One vector is turned by the same rotation once a step. Each row is the vector after some number of steps, and that number follows the row.
The counts run from 0 to 373.
[ 0.24 -3.52 -0.38  0.37  0.06  1.53 -2.35  1.32 -1.29 -2.50  0.25  1.17
 -1.57  0.43 -1.05  2.88 -0.68  0.97 -0.65  2.12  0.07 -1.73  2.13  1.42
  1.89  0.53  1.04 -0.05 -2.18  1.47  2.00 -0.28 -0.25 -0.26  1.46 -1.72
  1.21 -0.28 -0.73  0.86 -0.96 -2.10 -1.59  1.23] -> 8
[-1.04 -2.55  0.22 -2.15 -0.08  0.09  1.35  1.02 -1.97 -1.79 -1.74  0.64
 -0.19  0.98 -0.07 -0.20 -0.60 -2.70  0.64  1.46  1.74  1.44  2.38 -0.56
 -0.99  0.22  0.15  0.05 -3.21  2.60  2.02 -2.06  1.00 -1.64 -0.73 -3.50
 -0.30  0.19 -0.38 -0.35  1.33 -0.21  0.91 -0.67] -> 101
[-2.12 -3.64  1.86 -0.54  0.20  1.80 -1.52  0.32 -0.64 -1.50  1.22  0.77
  0.50  2.25 -0.78  1.91  0.91 -0.40 -0.30  2.66  1.08 -0.24  2.21 -0.38
  2.69  1.61  0.38  0.49 -2.60  1.34  2.37 -1.06 -0.46  0.32 -2.13 -1.21
 -0.93 -1.17 -0.40  1.26  0.29 -1.90 -0.99  0.14] -> 362
[ 1.00 -0.59 -0.34 -1.91  0.26  1.31 -0.72  1.83 -0.14 -1.58  0.34  1.80
 -2.19  1.01 -1.28  2.74 -1.82 -2.47 -1.77 -0.45  1.27  1.29  0.55  0.68
  0.29 -0.74  2.05 -0.89 -1.38  2.01  1.13 -1.48  0.61 -0.68  0.47 -4.44
  0.83 -0.08  0.70 -0.24  2.10 -1.82 -0.81 -0.83] -> 269
[-2.43 -3.45  1.69 -1.84 -0.33  2.01 -1.63 -0.20 -2.44 -1.80  0.08  1.45
  0.95  0.23 -1.34  1.38  0.67  1.38  0.63  3.42  0.53 -1.70  1.62 -0.81
  0.86  1.94 -0.38  0.38 -1.96  1.53  1.17  0.02  0.86 -0.04 -1.70 -1.39
 -0.44 -0.27 -1.05  1.87 -0.53 -2.15  0.06  1.43] -> 66
[-0.31 -2.73  0.94 -2.28  0.36  0.77 -0.32  0.07  0.42 -1.51 -0.56  0.84
  1.62  1.26 -0.38  0.66 -1.09 -0.95  0.16  2.38  1.45 -0.45  1.41  0.11
  0.09 -0.04 -0.82 -0.91 -4.81  3.28  1.70  0.24  2.62 -0.75 -0.21 -1.69
 -0.71  0.71  1.20 -0.82  0.54 -1.55 -0.32 -0.68] -> 51
[-2.34 -3.51  0.94 -1.44 -0.48  0.62 -1.20  0.01 -2.11 -2.61 -0.06  1.75
  0.24  0.13 -0.94  0.19  1.04  0.78  0.42  2.86  1.23 -1.34  3.27 -0.50
  0.87  2.23 -0.66  0.62 -2.03  1.07  1.90 -1.46  1.16 -1.11 -1.84 -1.00
 -1.25 -0.07 -0.73  1.70 -0.39 -1.32 -0.44  0.31] -> 76
[-0.51 -2.52  1.15 -3.39 -0.40  1.26 -0.57  0.18 -1.78 -1.39 -1.30  1.20
  2.29 -0.07 -1.12  1.12 -0.68 -1.07  0.19  1.91  0.61 -0.60 -0.15 -0.23
 -0.29  0.44 -0.73 -1.01 -3.66  3.18  1.16  0.72  3.08  0.03 -0.99 -2.51
 -0.32  0.25  0.33  0.69  1.23 -1.70  0.73  0.44] -> 62
[-0.83 -2.60  0.81 -1.29  0.35  0.79 -1.09 -0.19  0.82 -1.94 -0.28  0.96
  1.50  2.07 -0.21  0.37 -0.90 -0.34  0.49  3.00  1.63 -0.92  2.35  0.23
  0.01  0.08 -0.77 -0.43 -5.05  3.29  1.63  0.65  1.94 -0.73  0.10 -1.28
 -0.12  0.39  1.15 -1.09 -0.10 -1.37 -0.07 -0.16] -> 50
[-1.17 -0.76 -0.43 -0.94  0.86  0.07 -0.61 -0.84  1.29 -2.58  0.07  0.91
 -0.27  0.59 -1.02  1.02 -2.49  0.15  0.31  1.35  3.47 -0.88  2.71  0.68
 -1.88 -0.17 -0.02  0.17 -1.10  2.27  0.15 -0.26  1.55 -1.64  1.39 -4.67
  0.85 -0.55  0.31 -0.70  0.83 -1.86  0.38 -1.43] -> 188
[ 0.12 -3.18  0.84 -1.05  0.56 -0.28 -0.43  1.17 -0.11 -1.81  0.08  0.15
  0.22  0.47 -2.24  1.74  0.01 -2.16 -0.85  1.11  2.04 -0.41  0.22  0.61
  1.93  1.04  0.20 -1.12 -3.11  2.76  2.12 -1.61  2.54  0.69 -1.92 -2.44
 -1.17  0.34 -0.30  0.16  1.05 -1.74 -2.04 -0.98] -> 339
[-1.31 -3.27  0.89 -0.28  0.14  0.31 -1.72  0.57  0.09 -2.01  1.27  0.31
 -0.07  0.26 -1.80  2.64  0.38  0.21 -0.78  1.84  1.71 -1.59  2.01  1.44
  2.93  1.84  0.12 -0.04 -2.06  1.05  2.11 -1.41  0.71  0.25 -1.49 -1.63
 -1.20 -1.07 -0.49  1.33  0.61 -2.31 -2.01 -0.35] -> 342
[-1.61 -3.65  0.93 -1.72 -0.52  1.90 -0.64  0.78 -0.82 -1.42  0.68 -0.14
  1.07  0.51 -0.52  3.94 -0.58 -0.29  0.64  0.92  0.31 -1.34 -0.47  0.28
  1.67  1.82 -0.21 -0.31 -3.16  1.53  1.19 -0.23  0.65  0.84 -0.18 -2.87
 -0.64 -0.66 -1.11  1.32  0.13 -3.46 -1.58  0.89] -> 35
[-1.12 -2.01 -0.14 -1.74 -0.59  1.02  0.42  0.60 -1.42 -2.42 -1.55  1.50
  0.20  1.09  0.43  0.74 -1.82 -0.51 -0.12  1.26  1.32  0.35  4.09  0.21
 -1.35 -0.20  0.45  0.54 -3.13  1.96  1.88 -0.79 -0.10 -2.42  1.50 -3.04
  0.84 -0.62  0.24 -0.28  1.12 -0.72  1.89  0.09] -> 109
[-1.69 -1.71 -0.10 -1.78 -0.44  1.48 -0.21 -0.15 -0.67 -2.12 -0.26  2.58
 -1.06  2.15  1.07 -0.06 -1.22 -0.12  1.16  2.41  1.23  0.35  3.93 -0.62
 -1.94 -0.36  0.07  0.98 -2.80  1.67  0.97 -0.66 -0.33 -2.62  1.56 -2.51
  0.33  0.92  0.58 -0.66 -0.86 -1.12  0.18  0.06] -> 128
[ 1.35 -1.33 -0.06 -0.84  1.43  1.75 -2.45  0.83  0.95 -1.48  0.44  1.96
 -1.41  2.27 -1.56  0.79 -1.28 -1.08 -0.34  2.75  0.98 -0.18 -0.16  0.41
  0.33 -1.00  1.23 -1.05 -3.09  3.61  0.72  0.41  2.17  0.02 -0.42 -2.03
  1.10  1.40  0.94 -1.31 -1.08 -1.57 -1.69 -0.43] -> 307
[ 1.85 -1.51 -0.33 -1.68  0.41  0.54 -1.40  0.97  0.49 -1.87  0.22  1.73
 -0.58 -0.02 -2.14  1.59 -0.78 -1.19 -1.36  0.99  1.28 -1.01  0.16  1.27
  0.99 -0.06  0.23 -1.73 -3.25  3.31  1.17  0.05  3.32 -0.18  0.00 -2.45
 -0.14  1.31  0.75 -0.60  0.64 -2.28 -1.89 -0.78] -> 318
[-1.06 -3.43  0.99  0.82  1.20  0.91 -2.87  0.38 -0.23 -2.26  0.98  0.67
 -0.79  1.02 -2.22  1.49  0.32  0.28 -0.17  3.10  1.55 -1.61  1.37  0.68
  2.46  1.17  0.86  0.34 -1.58  1.88  1.49 -0.64  0.64  0.71 -1.67 -1.53
  0.14 -0.60 -1.07  0.82 -1.12 -1.85 -1.85  0.37] -> 333
[ 0.12 -3.78  0.40 -0.92  0.12  1.37 -0.39  1.91 -1.63 -1.37 -0.31  0.03
 -1.00  0.31 -1.03  2.77 -0.76 -2.22  0.30  0.82 -0.11 -0.06 -1.53  0.71
  1.50  0.70  0.67 -0.69 -2.99  2.57  1.49 -1.23  0.94  0.99 -0.38 -3.24
 -0.09  0.35 -1.66  0.55 -0.35 -2.33 -2.08  0.67] -> 14
[ 0.36 -3.49 -0.22 -0.02  0.95  0.58 -0.53  1.44  0.32 -1.71 -0.57  0.20
 -0.43  1.59 -0.43  1.16 -1.23 -1.93  0.36  1.95  1.20 -0.13  1.00  0.93
  0.68 -0.48  0.43 -0.53 -4.60  3.45  2.01 -0.48  1.47 -0.24  0.69 -2.21
  0.53  0.44 -0.33 -1.50 -0.64 -1.17 -1.20 -0.14] -> 21
[ 0.72 -1.86  0.19 -2.01 -0.09  0.90 -1.61  0.99 -0.46 -1.48  0.75  1.49
 -0.50 -0.50 -2.54  3.18 -0.31 -0.99 -1.03  0.54  1.09 -1.41 -1.08  1.16
  1.73  1.19 -0.29 -1.79 -2.06  2.08  1.02 -0.69  2.55  0.39 -1.00 -2.78
 -0.60  0.75 -0.11  0.93  0.47 -2.85 -2.78 -0.39] -> 320
[-0.12 -2.59  0.47  0.06  0.37  1.59 -3.20  0.21 -0.42 -2.23  1.25  1.63
 -0.70 -0.22 -2.16  3.16 -0.27  1.57 -1.05  2.23  0.91 -2.45  1.22  1.39
  2.16  0.99  0.64 -0.48 -1.12  1.41  1.36 -0.03  0.93  0.42 -0.33 -1.93
  0.42 -0.24 -0.44  1.39 -0.69 -2.84 -2.19  0.66] -> 323
[-2.21 -3.65  0.99 -0.32  0.13  2.13 -1.63  0.13 -0.45 -1.78  0.84  0.38
  1.19  1.01  0.02  3.08 -0.84  1.44  0.75  2.63  0.38 -1.59  1.13  0.81
  1.70  1.43  0.16  0.39 -2.99  1.40  1.23  0.36 -0.64  0.33  0.61 -1.83
  0.29 -0.83 -0.68  1.06 -0.77 -2.80 -0.74  1.16] -> 37
[-0.79 -2.46  1.58 -3.38 -0.63  1.30  0.04  0.92 -0.92 -1.15  0.34  1.11
  1.21  1.09 -0.84  2.07  0.38 -2.10 -0.93  0.63  0.81  0.36  0.88 -0.01
  1.65  1.20 -0.35 -0.96 -3.95  1.90  2.43 -1.22  1.13  0.05 -1.67 -1.90
 -1.55 -0.30  0.79  0.82  2.25 -1.79 -0.57 -0.45] -> 369
[ 1.44 -0.78  0.08 -2.08  0.60  2.26 -1.93  1.12  0.62 -1.23  0.69  2.14
 -1.18  1.44 -1.28  2.51 -1.92 -1.54 -1.17  0.95  0.75  0.12 -0.80  0.73
  0.34 -0.94  1.06 -1.57 -2.63  3.03  0.78  0.70  1.73  0.04  0.76 -2.98
  1.10  0.90  1.18 -0.58  0.25 -2.54 -1.41 -0.12] -> 298
[-1.13 -1.77 -0.28 -3.20 -0.36  0.89  0.57  0.55 -1.80 -1.52 -0.52  2.16
 -1.97  0.16 -0.34  0.51 -0.64 -1.12  1.86  1.03  1.13  0.40 -0.11 -0.99
 -1.71  0.85 -0.82 -0.36 -1.57  1.68 -0.51 -1.89  2.03 -1.60 -0.69 -3.96
 -1.06  2.45 -1.02  0.28 -1.47 -2.05 -2.07 -0.93] -> 152
[-2.54 -3.47  1.29 -0.93  0.10  1.90 -1.48 -0.57  0.00 -1.62  1.01  0.83
  0.89  1.99 -0.38  1.36 -0.09  0.96  1.01  3.69  1.08 -1.45  2.33 -0.23
  1.63  1.48 -0.63  0.65 -3.48  1.54  1.51 -0.21  0.52  0.15 -0.76 -0.80
 -0.75  0.02 -0.24  0.51 -1.35 -2.24 -1.52  0.27] -> 47
[-0.68 -1.47  0.05  0.12  0.53  2.68 -2.62  0.98 -0.32 -1.72  1.52  2.15
 -2.53  1.95 -0.97  3.33 -0.77  0.00 -1.14  1.36  0.74  0.33  1.77  0.41
  1.21  0.25  2.27  0.62 -0.04  0.61  0.71 -0.96 -2.00 -0.46  0.40 -3.66
  1.48 -1.11 -0.20  0.46 -0.02 -2.23 -1.32  0.48] -> 274
[-0.69 -2.64  0.22 -1.40 -0.14 -0.21 -1.05 -0.12 -1.33 -2.89 -1.11  1.70
  0.74  0.39 -1.21 -0.58 -0.07  0.18 -0.18  3.02  1.69 -1.19  4.29  0.44
 -0.41  0.35 -0.34 -0.09 -3.08  2.55  2.56 -0.17  1.96 -1.84  0.19 -1.55
  0.23 -0.18  0.60  0.11  0.63 -0.40  1.28 -0.06] -> 79
[ 1.28 -3.04 -0.37 -2.07 -0.71  0.92 -0.45  1.97 -1.56 -1.90 -0.27  1.46
 -1.19 -0.41 -1.35  3.04 -0.35 -1.97 -1.17 -0.05  0.02 -0.41 -0.07  1.22
  1.64  0.55  0.51 -1.18 -2.95  2.09  1.91 -1.60  1.45 -0.05  0.05 -2.53
 -0.44  1.21 -0.26  0.66  0.47 -2.53 -2.51  0.20] -> 4
[-0.16 -0.77 -0.44  0.30  0.17  1.04 -2.51  0.93  0.38 -2.43  1.44  2.24
 -2.96  1.39 -1.18  2.24 -0.89 -0.11 -1.69  0.81  1.84  0.25  3.79  1.20
  1.06  0.07  1.95  0.28 -0.38  0.81  1.48 -1.79 -1.42 -1.61  0.78 -2.98
  0.65 -0.79  0.37  0.26  0.75 -1.69 -1.34 -0.36] -> 265
